In the data rows, the value 128 means zero.
Each row of this table is followed by its label. One hidden rule gives the labels. It looks at one to three of the table's principal directions, none of them among the few with the most spread.
[136 210 114  99 142 105 117 154 174 104  95 130 163  63 187 119 104 134 154 161  73 113  49 149 125  90 109 134 159 136 110  90] drum
[109 162 165 109 117 149 138 152 175 152 102  72 128 180 177 159 148 199 142  99 114 110  48 124 104 176  82 144 139 164 118  76] silk
[162 159  96 174 145  21  93 109 185 123 108  82 118  32 144 164 162 120 233 185  86 113  40 206 117 150 172 105 135 186 138 114] hill
[137 116 140 144 133  92 110  89 138 132 137 106 111  84 120 141 147  89 166 126 109 114 120 163 138 124 170 114 149 160 139 134] drum
[121 167  87  82 128 114 109 126 140 117  88 148 155  34 178  90 106  71 176 116  86 101  88 163 135  52 181 119 153 111  84 139] drum
[124 135 149 147 125 110 120 118 155 157 105  99  96 151 132 179 151 139 164 121 117 138  68 172 101 166 108 126 139 172 125 105] drum
[120 122 173 128 109 173 153 143 104 173 133 136 113 179 125 162 154 131  82 131 121 168 125 130 135 140  76 120 156 152 132 121] hill
[114 107 151  84 115 155 143  80  89  90 110 211 165 160 139 102  88  48  47  75 112 138 156 101 166  66 103 130 181 131 140 131] hill
[133 166 102 106 117  96 113 165 166 151 102 107 135  46 158 124 148 102 198 164  79 101  66 180 129 100 167 112 146 135  86 137] drum
[116 105 183 115 118 212 150 114  93 159 130 155 104 206 120 155 134 118  66  82 135 158 171 129 121 129  91 140 161 139 125 120] barn
[103 118 156 114  97 193 134 139  97 147 154 153 106 212  92  98  85 142  75  97 155 130 162  68 122  90  77 151 107  65 102 121] mask
[147  79 120 168 133  55 116  92 150 127 118  93 122  91 100 151 177  87 178 139 110 105 119 159 137 173 186 114 114 164 151 152] mask
[117 110 158 132 116 146 137 166 130 153 169  84 113 134  99 116 152 159 125 146 133 111 154  86 145 150 129 121 108 106 132 132] barn
[139 123 127 148 136  86 122  91 155  91  89 143 133 146 131 150 122 121 136 123 114 127  90 140 117 153 108 134 133 158 150 100] drum
[137  70 116 183 171 120 126  55  92 159 114 132 123  84 115 162 172  96 135 152 170 172 184 156 132 167 174 118 116 163 187 166] mask
[108 148 124  46 145  94 155 135 153  54  68 130 185  33 167  99 135  46 115 116  74  76 104 116 175  88 190 113 154 147 127 189] barn
[116 153 150  89 112 179 147 158 113 140 110 170 129 145 146 132 119 108  89 127 103 150 120 135 135  91  88 122 171 127 105 122] drum
[113 115 132  14  67 167 150 120 109  64  97 225 190 202 152  64  68  32  39  36 100  76 153  92 166  28 122 150 186 109  82 158] silk
[180  97  96 167 129  41 123  95 132  84 141 133 144 104 116 151 158  92 143 144 110 127 133 174 147 162 173 106 140 184 161 146] silk
[145  85 118 128 127  90 135  81 117  69 109 166 140 134 104 126 126  54 103  93 110 116 154 135 145 123 162 125 133 142 141 158] barn
[113 141 159 105 143 117 121  74 154  98  94 118 127 107 151 133 117  93 139  85 102  97  94 135 128 107 145 137 157 159 136 116] mask
[126 117 100 140 154  90 127 101 125 105 121 113 151 110 136 126 127 133 133 113 153 130 128 119 129 156 152 130 100 137 154 145] knot
[134 140 141 125 133 145 141 169 136 131 142 110 120  96 117 125 151 147 126 182 119 119 149 114 139 129 136 121 124 119 131 141] silk
[120 101 164 154 120 173 126  87  99 149 146 142  88 191  97 139 117 138 101 103 160 149 162 111 114 124 100 139 126 121 140 111] drum
[114 129 154  83  94  79 114  51 162  62  84 151 141 183 146 121  81  59 123  31  92  72  54 131 133  82 121 144 175 171 117 108] hill
[112 151 121  50 125 120 132 133 151  83  76 162 183  87 177  93 102  59 121  89  74  88  98 131 152  75 148 130 172 128 101 135] barn
[136 141 115 115 129 102 103  87 134 127 115 147 150 114 152 124 101  74 143  87 102 120 102 171 124  91 141 142 160 143 109 118] silk
[165 130 105 102 141  16 146 138 162  68  90 128 176  49 160 178 186  36 146 136  50 122  78 224 167 169 187  82 197 239 146 174] knot
[133 101 157 134 115  68 124 146 155 118 175  67 109 108  76 130 160 102 154 134 103  81 131 124 155 153 170 109 122 143 133 158] barn
[128 179 130  94 138 151  97 132 135 134 152 145 148 103 153  91  67 111 131 104 101 114 131 139 122  59 118 155 164  94  92  92] knot
[118 161 109 153 160 168 110 133 109 155 153 123 100  97 126 114  98 191 147 170 188 157 159 115  99 109 122 137  95  85 133 119] silk
[126 134 113 205 165 110  94  74 120 180 160  70  98  90 134 145 134 200 189 157 192 160 115 131 103 159 136 127  88 138 172  99] hill
[113 132 135  73 105 142 157 164 100 124 139 143 158 105 143 104 137  85  83 126 108 128 137 109 177  90 137 101 158 130 119 172] drum
[115 127 135 103 171 117 117  17  99 100  75 197 158  89 177 149  94  21 104  57 114 169 122 187 141  86 139 123 209 193 161 126] mask
[113 130 130 102 154 154 113  38  96 136  96 167 127 103 161 141 102  55 122  69 149 149 146 181 118  74 164 138 177 165 131 152] silk
[130 101 123 148 163 108 104  10 112 111  85 165 121 122 139 157 108  59 140  59 137 151 132 184 107 120 157 139 155 171 151 123] barn
[158 124 113 133  99 120 144 206 124 141 178 110 117  76  98 118 181 138 140 227 120 114 168 130 161 123 169  91 123 123 124 179] hill
[117 177 123  69 101 157 162 198 147  49 113 147 162 155 160  72  94 189  80 137 112  87 103  39 145  94  86 132 114  81 111 107] mask
[144  48 150 188 135 102 115  99 107 184 186  89  98 125  67 161 184  95 148 129 139 144 191 160 141 189 170 110 123 153 158 151] knot
[127 112 114 169 144 142 124 147 107 183 161  92 104 132 107 145 151 176 146 147 174 161 159 133 107 175 132 127  86 112 132 138] knot
[126 133 113  26  93  80 151 129 153  56  50 178 191  78 180 110 139   1 118  94  50  72  77 166 179  68 184 102 204 183 101 186] drum
[106 124 171 124 131 148 128  72 133 149 100 120 125 204 157 167 120 133 109  46 131 142  85 140 106 156  83 150 156 174 137  85] silk
[125 176 142 156 155 156 143 168 148 151 113  93 105 153 160 182 149 238 136 161 144 174  80 137  88 200  62 128 118 155 145  74] barn
[120 122 141  74 114  97 170 138 144  44  94 133 164 163 137 128 134 100  72  88 104  93 104  93 157 142 129 123 136 162 138 165] barn
[127 149  94  87 123  76 128 136 138  60 123 144 169  74 141  81  98  96 127 141 119  92 114 102 163  79 160 115 130 119 130 162] drum
[144 172 113 137 142  57 119 180 183 112 157  38 131  61 140 133 156 179 194 164 101  88  73 141 129 169 164 114 107 147 125 124] knot
[127 143 127  66 129  99 153 153 147  64  96 150 170 127 157 135 126  89  96 101  94 113 107 144 149 135 132 116 172 171 127 151] hill
[143 145 129  81 119  75 119 135 153  93 132 137 153  74 139 123 127  48 141 128  75  92 112 175 159  89 170 111 191 170 115 157] silk
[117 134  88 145 152 129 145 154 128 118  99 111 135  86 143 119 148 191 146 180 169 141 125  92 123 161 139 115  70 106 151 145] mask
[138 141  92 106 132  72 149 186 160  90 106  99 157  70 157 137 174 139 159 161 105 109  93 148 147 172 169  93 127 164 132 160] knot
[124  76 149 162 138 123 147 110 106 121 135 118 108 162  88 151 155 126 102 107 141 149 158 108 134 183 125 116 102 135 159 138] knot
[110 144 131 101 114 129 127 155 146 135 122 120 140 124 146 113 122 141 139 136 125 112 101 114 136 119 114 124 137 125 118 120] drum
[127 158 107 140 176  66 141 104 147 113  88  75 136  60 186 196 181 154 167 147 149 159  62 187 123 198 162  95 141 236 180 155] mask
[130 136 116 135 133  87 134 127 131  90 143 108 143  79 125 104 131 143 129 174 140 112 122  85 159 120 147 109 106 130 163 150] hill
[100 140 174  47  88 142 161 120 138  73  81 159 146 195 166 132 113  84  70  43  86 102  71 114 150  99  94 122 191 173 112 123] drum
[150  96 125 153 112  93 114 130 132 114 173 118 111 130  70 109 128 110 141 144 125  97 165 117 138 126 158 127 105 104 126 145] barn
[120 111 129 127 126 118 116 100 130 134 126 124 124 129 114 122 122 106 138 118 146 113 137 127 127 117 147 136 122 130 130 147] mask
[148 155  81 146 143  84 105 115 145 122 113 129 139  99 155 142 119 142 172 147 138 139  93 175 105 136 140 130 127 151 129 120] silk
[128 100 108 104  92 137 158 156 108  99 128 145 159 115 126  76 146 120  97 152 127  97 157  64 174 101 156 110 104  94 130 169] hill
[170  93 118 124 125  58 115  78 129  55 153 169 167 118 119 116 113  44 110  93  89 102 163 157 166 114 168 120 180 167 152 133] knot
[122 111 154 127  70 166 154 167 112 137 151 138 111 227 106 122 134 174  81 132 142 130 127  74 137 135  67 122 118 112 121 113] hill
[149 133 130 147 111 132 139 150 114 120 150 144 112 151 114 139 135 144 109 150 116 149 131 131 131 131 103 113 134 129 128 115] drum
[134 131 129 124 147 122 120 129 136 100 127 160 140 107 120 116 105 109 120 147 117 128 153 127 135 115 120 129 146 119 141 116] barn
[124 136 142 105 106 158 146 183 129 125 152 117 121 150 114 111 132 154 108 139 125 109 145  96 135 123 119 127 119 101 107 137] barn
[128 123 112 188 154 144 118 113 105 190 135  99  88  79 120 152 162 166 172 179 169 172 141 149 107 151 148 115  91 123 146 135] drum
[124 181 123 115 174 107 106  48 130 121  73 169 155  95 199 168  87  80 131  89 113 177  64 205 109 100 103 138 199 198 145  95] drum
[102 206  97 107 137 239 118 188 102 165 123 175 118 156 156  85  44 210 112 135 165 169 135  95  72  63  52 167  93  15  64  79] knot
[114  71 118 146 122 150 130  99  85 157 146 130 128 133  93  96 133 114 111 128 178 129 193  80 144 118 157 134  80  86 142 171] drum
[133  69 158 114  55 106 135  88 115  87 159 149 115 237  88 116 120  92  86  64 134  87 140  97 157 113 124 122 149 153 132 139] hill
[140  97 158 146 108 143 114  90 110 124 173 154 106 192  79 118  99 111  94 109 143 121 180 108 130 103 109 147 137 114 135 116] mask
[115 130 143 121 106 202 128 177 102 159 172 152 107 180  80  85  87 152  87 141 150 130 188  71 119  83  85 154  96  35  90 124] barn
[125 135 100 166 142 214 135 169  72 184 171 145 123 110 124  92 122 222 104 221 205 184 207  65 127 116  97 127  76  53 150 124] hill
[118 149 139 116 124 198 114 112 105 133 151 167 135 196 132  88  52 157  81  85 152 132 161  82 106  74  73 177 123  65 106  80] knot
Here are more rows. What is the label of each one?
[136  84 153  96  68 136 167 139  97 124 143 154 135 148 113 128 179  73  75 151 118 118 159 117 189 105 148  88 173 173 143 191] hill
[109 124 179  40  62 144 157 104 129  61  92 193 168 219 155  99  89  52  41  34  67  85  86  88 171  59  81 134 201 150 107 113] hill
[128 137 112  84  92  62 161 194 174  60 101  96 141 129 134 131 165 136 141 141 104  74  67 118 150 159 155  97 118 164 116 174] mask
[140 135  78 140 125  76 145 183 153  84 101 121 147  66 134 110 160 166 158 218 124 115  99  99 149 153 146  94  87 120 148 148] hill
[ 95 158 163 135 120 248 128 154  85 223 168 117  82 215 133 138 100 218  99 100 183 183 143 105  83 120  47 155 113  80  96  82] barn
[131 123 133 211 137 190 132 137  83 226 172  99  77 166 111 169 163 237 126 195 207 209 157 118  97 180  77 126  83 121 160 107] hill
[132 164 111 133 129 168 113 198 138 163 176 104 137 107 122  76 104 200 143 185 139 109 157  79 118 105 112 154  84  41  99 103] knot
[111 125 124 151 151 165 149 110  95 138 121 120 124 116 160 137 149 192 115 145 181 171 138  96 132 157 118 108 110 141 176 121] hill
[116 100 150  97 132 149 145  69  98 123 100 170 167 158 152 135 121  61  65  66 123 144 147 129 150 113 121 139 170 162 147 143] silk
[135  75 107 161 135  90 130 117 121 118 127 120 121 110  96 133 159 113 148 137 141 130 156 129 137 171 168 108  96 130 150 156] barn
[101 144 104 152 162 163  99 109 111 178 127 112  93  71 116 105 102 153 175 157 186 143 151 117  94  92 153 145  72  66 117 144] mask
[114 192 104 104 161 148 109 133 132 130 100 151 143  67 166 105  77 119 145 131 113 140 103 143 107  69 120 145 134  89  97 110] barn
[160 120 103 171 135  50 139 149 161  90 112 102 127  99 122 164 181 156 162 189 112 129  89 148 133 200 141  96 110 176 164 131] drum
[147 109 120 103 133  84 137  82 128  86  83 160 148  71 146 151 159  23 130 115  85 119 124 192 156 111 193 103 185 197 141 176] mask
[105 123 130 127 114 197 118 140 105 145 139 169 117 192  97  77  64 155  95 113 159 131 170  61 106  84  74 166  85  27  97  98] barn
[129 155 149  84  89 131 143 160 147 110 107 147 137 159 147 131 125 105 108 113  73 110  76 137 138 100  97 124 171 145  96 114] drum
[130  79 125 113 125 124 138  80  96 126 103 163 146  89 127 125 154  29 112 108 111 129 165 152 162 101 186 110 156 151 138 182] drum
[132 116 111 161 109 136  97 122 130 185 147 101  95 116 103 109 132 141 187 143 140 108 132 132 106 108 157 140  88  81  95 124] drum
[132 128 131 247 178 184  69  87 115 255 175  86  81 161 102 150 105 232 179 150 191 193 153 133  48 174  65 188  60  63 135  33] knot
[121 157 139 139 139 142  70  85 141 197 146 122 111 143 144 137  78 126 176  85 134 138 104 182  84  99 104 165 159 125  97  69] barn
[153 134 141 141 103 104 131 143 128 131 170 118 127 136 124 141 147 137 120 158 112 132 116 138 150 133 113 108 157 163 142 118] hill
[135 180  71  53 124  59 132 176 183  45  68 138 183  31 179  91 119  79 170 143  65  63  64 152 149  83 189 112 146 134  89 165] barn
[170 111 111 211 177  51  96  67 140 126 129 115 105  63 114 183 159 104 191 155 111 162 120 212 112 181 163 110 138 184 171 106] barn
[125 121 119 136 113 169 143 145 103 113 116 185 125 166 114 105 105 154  87 159 149 151 153  78 129 108  80 128 107  82 133 114] hill
[118 140 126 203 176 124  93  79 152 196 103  69  91 122 138 173 135 196 201 130 162 160  77 157  63 188 109 157  79 132 141  74] barn
[ 74  95 178  99 131 224 108   6  64 161 109 213 125 193 133  96  43  50  62  17 165 157 181  97 125  34  87 168 170  95 130 102] hill
[131 119 116 168 150 198 132 134  89 193 146 120  97 117 116 140 151 178 129 174 185 172 192 129 102 142 137 136  91  98 135 144] barn
[126 135 119  90  86 221 179 225  93 121 124 173 113 181 112 106 136 163  64 158 136 137 176  84 126 102 102 124 103  64  81 161] barn
[144 142 119 171 143 106 126 168 139 177 156  83 117 103 132 171 174 192 162 205 151 165 113 160 121 193 115 107 123 167 156 122] drum
[119 138 131 154 158 142 102 123 140 159 132 109 109  88 116 117 115 149 167 155 137 128 138 121 108 123 129 143 103  89 128 104] barn
[100 143 151  48  88 188 148 126 119 107  84 182 151 181 165  97  92  87  74  62 102 104 110 102 139  57 101 144 169 114  87 125] drum
[135 127 104 142 103 175 138 175 101 160 160 128 129 150 120  95 130 187 112 164 155 134 160  81 127 118 114 135  81  66 109 129] mask
[127 128 135 149 120 172 148 189 122 148 149 110 109 129 105 113 152 195 118 196 142 132 156  73 132 143 107 121  84  79 131 125] drum
[122 140 121  86  68 114 154 242 148  83 148 119 116 113  96  77 140 143 132 181  95  72 114  71 166  99 139  87 105  78  88 161] hill
[127 163  84 182 145 177 105 188 138 186 132 106  81 132 118 123 114 253 190 190 180 155 129 120  57 155  96 150  45  44  94  84] knot
[128 123 162  92  94 165 171 193 114 133 166 108 127 160 121 134 171 149  76 145 127 120 158 102 161 143 124 106 147 148 127 166] silk
